rotation ticks, each row followed by its count of ticks
The counts run from 0 to 428.
[  9  16 -11   5 -17  18  -1   5  -4 -23 -20   2  -8  24  -2   0  14  11
   2  -7 -14 -16 -29   4   1  12  -4 -23   9 -11  -4 -15  14  -5 -18 -16] -> 244
[ 12  14 -15 -11 -14  20  13   4 -10   5   2   2 -10  36   9  -7  11   2
  14   8 -16 -15  -3  12  -5  14 -18  -2  14   0  -7  11  28 -11   0  -2] -> 284
[  0  22 -15  10 -13  14  11  19 -12  -1 -30  -8   0  25  11  -9   8  11
   6 -21  -8  -7  -7  -3  15   9  -3   9  18  -6 -13  -9  11   7  -9 -12] -> 36
[-11  20   2  18   3  15   2   8  10   5 -26 -11   9  25  11  -7   4  23
   8  -6 -24   3 -10   0  22  17   8 -12  16 -12  -9 -19 -11   8  -1  11] -> 28
[  7   6   7   8   1  16 -12   3  13  -3   6  -2 -13  37  -6  -6  11  10
   6  22 -41  -2  -1  11  -1  14 -18 -13   1   8 -10   6   0  -9   0  18] -> 229
[ -4  18  -6  15   0  10  -3  14   0   4 -24 -11   8  18  14  -3   1  21
  -2  -1 -21   5 -14   5  19  15  10 -16  16  -8 -14 -20 -22   9  -7  13] -> 27
[  2  13  -7  -8   9  22 -11  24 -10   0 -17  -4   1  30   7 -18 -20  15
   6   0 -30   3   3  -2  12   2  -8 -15   8   1   3   5  -4  -3  21 -11] -> 110
[  0   6   0   2 -20  27  16  20  -2 -10 -18   0 -13  31  -1  -9  16   3
   8   0 -21  -6 -10  14  11   8  -8   3   6 -18 -19   3  12  -7 -14  -4] -> 312
[ 13  20 -21  -6   6   1   9   0  -8  17   2  -6   6  31  26 -13  -8  14
  15   6 -18 -16  -6   7  10  23  -1 -17  21 -12   3  -7   4   1  15   6] -> 356
[ -4  23  -7   0 -13  26  12  -8  -8   3 -11  -3  -3  34   3   5  13  12
  11  -3 -10 -19  -4  -1   1  23 -18   5  21   5 -11  -9  19  -6 -10 -13] -> 278
[  1  10 -14  -1   2  22 -12  21  -3  -2 -14  -6   4  30   9 -21 -25  15
  18   5 -28   1   4  -4  14   2   1 -12   7  -1  -1  14   5   2  18  -4] -> 111
[ 17  13  -3  16   3  28 -14  16   0 -22 -13  10  -2  30  20   7 -14  13
 -11   2 -35   1  -4   4   5   2  -5 -22   6   3  -5  -1   5   0  -5 -13] -> 172
[  1  18 -13   7  -9   0   5  -3  -7  10 -17 -14   8  19   3 -11  23  24
  13  14 -14  -9 -11  -8  21  33   4 -16   5   4  -4 -18  -5   8  -9   6] -> 333
[  1   8   0   0  -6  12  20  20 -14   0 -18   0 -15  39   7  -3  18   4
  -3  -1 -28 -10  -3   8  14  16 -21   4  10 -10  -6  -1   8  -3  -8 -18] -> 314
[  0  25  -9  12 -17  18   3 -11  -2  -3 -15  -1   2  20  13  15   9  19
  10  10 -17 -15 -12  -4   4  17   0 -10  20   5 -13 -16   8  -2 -23   1] -> 272
[ 18  11 -18  -3   0  21  -6  30 -17  -3 -19   2  -6  30  22 -12 -14   7
  -9  -4 -27   0   2   3  18   0  -3 -11  10   5  -3   9   7   3  10 -13] -> 108
[ 17  28 -30   6 -16   9 -18  13 -11 -13 -15  -2  -4  15 -11 -11   7  18
  11  -2 -12 -13 -16 -10  -5  11 -10 -21   5  12  -1  -4  15   1  -3 -11] -> 185
[ -2  29 -21  17  -3  12 -24   7   0   2 -14 -15  12  19  -8  -7   1  23
  19  -1 -14  -9   3 -21   2  13  -9   1   5  21 -17 -10  -5   6   7   7] -> 123
[ 11  17 -11  -7 -11  18  13  11 -17   5  -8   2  -3  31  33   5  -9   3
   4   6 -22  -8   3  13  13  10  -8  -1  20  -6 -13   5   8  -2   0   0] -> 349
[  9  26 -18   1   3   3   8   5 -13  14  -1  -7   7  31  29  -2 -12  16
  17   3 -22 -13   4   6   9  17 -12  -3  22 -14   3  -7   6   3  11   5] -> 355
[ 23   9  -8  19   1  17 -10  12   4  -8  -7   0 -12  28 -10 -16  23   5
  -4  -3 -17  -7  -8  -6  11  21 -18 -12  -5  27 -12   3   4   3   4   3] -> 161
[ -3  15 -18  -8 -20  23   6  31 -16   2 -26 -12  -2  22   3 -16   2   8
  14 -11 -12  -4  -5   1  13   5  -6   9  15  -5 -19   4   5   3   1  -3] -> 40
[ 20  20 -14 -16 -16  13  10   8 -17   4   1   0 -18  32  10  -3   9   1
   6   7 -20 -16  -7  16  -7  13 -19  -5  20   0 -10   7  16 -12   1  -2] -> 285
[ 13  25 -33   8 -12   9 -24   8  -8   0 -12 -13   9   9  -2 -20  -5  17
  12   3  -9 -11 -12 -15   3  18  12 -17   4  17 -11  -8  -2   7   8   9] -> 121
[  1  15  -9 -15  -5  23   9   7 -10  10  -5  -5  -1  30  17 -12 -16   6
  18  15 -19  -6  -6  13  10  16   2 -13  21 -13  -5   9   3  -1  18   9] -> 352
[ 15   7  -9   4 -10  36  -1  26 -12 -10 -31   2 -10  24   5 -18   2   4
 -13 -10 -13   4  -5   0  20   9   0 -13   5   8 -13   7   3   1   8  -8] -> 103
[-12  20  -1  -2 -16  28  11   8 -12   8 -22 -12  -1  23   3   1  17  11
  12   7 -11  -1   3  -4  21  21  -7   8  17   9 -25  -4  -7   0 -10   2] -> 341
[ 11  20 -24   6   5   5 -16  16 -13   3 -14  -6   9  23  17 -11 -18  21
   2  -2 -27  -5   4  -7   8   9  -6 -17   8   4   8  -5  -2   7  14 -12] -> 114
[ 11  18 -19   1 -18   9   1  18 -11 -16 -17   2 -11  25  -1  -1  18  12
   8  -6 -20 -12 -16   0   1   1 -22  -8   4  -4  -4  -4  21  -5 -17 -17] -> 249
[ 18   6  -6   5   5   0   4  15   1  13  -5  -7  -6  30  17 -16  13  13
   0  16 -30   2  -4   7  21  21  -2 -16  11  -2   0  -1 -12   7   8  21] -> 20
[  1  30 -20   2 -11  16 -24  15  -3 -17 -21  -4   6  18  -6  -7  -9  23
  16  -5 -18  -7 -17  -6  -5   2  -8 -23   3  -3  -5  -5   5  -2   1  -7] -> 181
[ 22  15  -2   0  -1   5 -11  15  -4  -4   2  -6 -16  28  -5   0  18   6
 -11  15 -35   1  -7  10  -9  16 -28 -15   5  13 -13  -2 -12  -7   4  11] -> 227
[  3  16  -7 -10 -22   5 -13  21 -13  -2  -9  -7 -12  19   1  -2   6  14
  13  31 -38   3   0   9   2   3 -17 -19   6   6 -11   8   1  -7  -6   8] -> 258
[ 15  22 -10  -5 -11  16 -13  15  -8  -9   3  -8 -17  24 -14  -8  14   4
   6   7 -18  -8 -13  11 -18  13 -30  -7   5  11 -17  -1  -2 -14   5   7] -> 222
[ 21  25 -27  18  -3  11 -22  10  10 -21  -2  -7   2  19  -8  -9   1  16
  20  -7 -11 -14 -13  -6  -4  14 -13  -3  -3   2 -14  -2   8  -4   9  17] -> 153
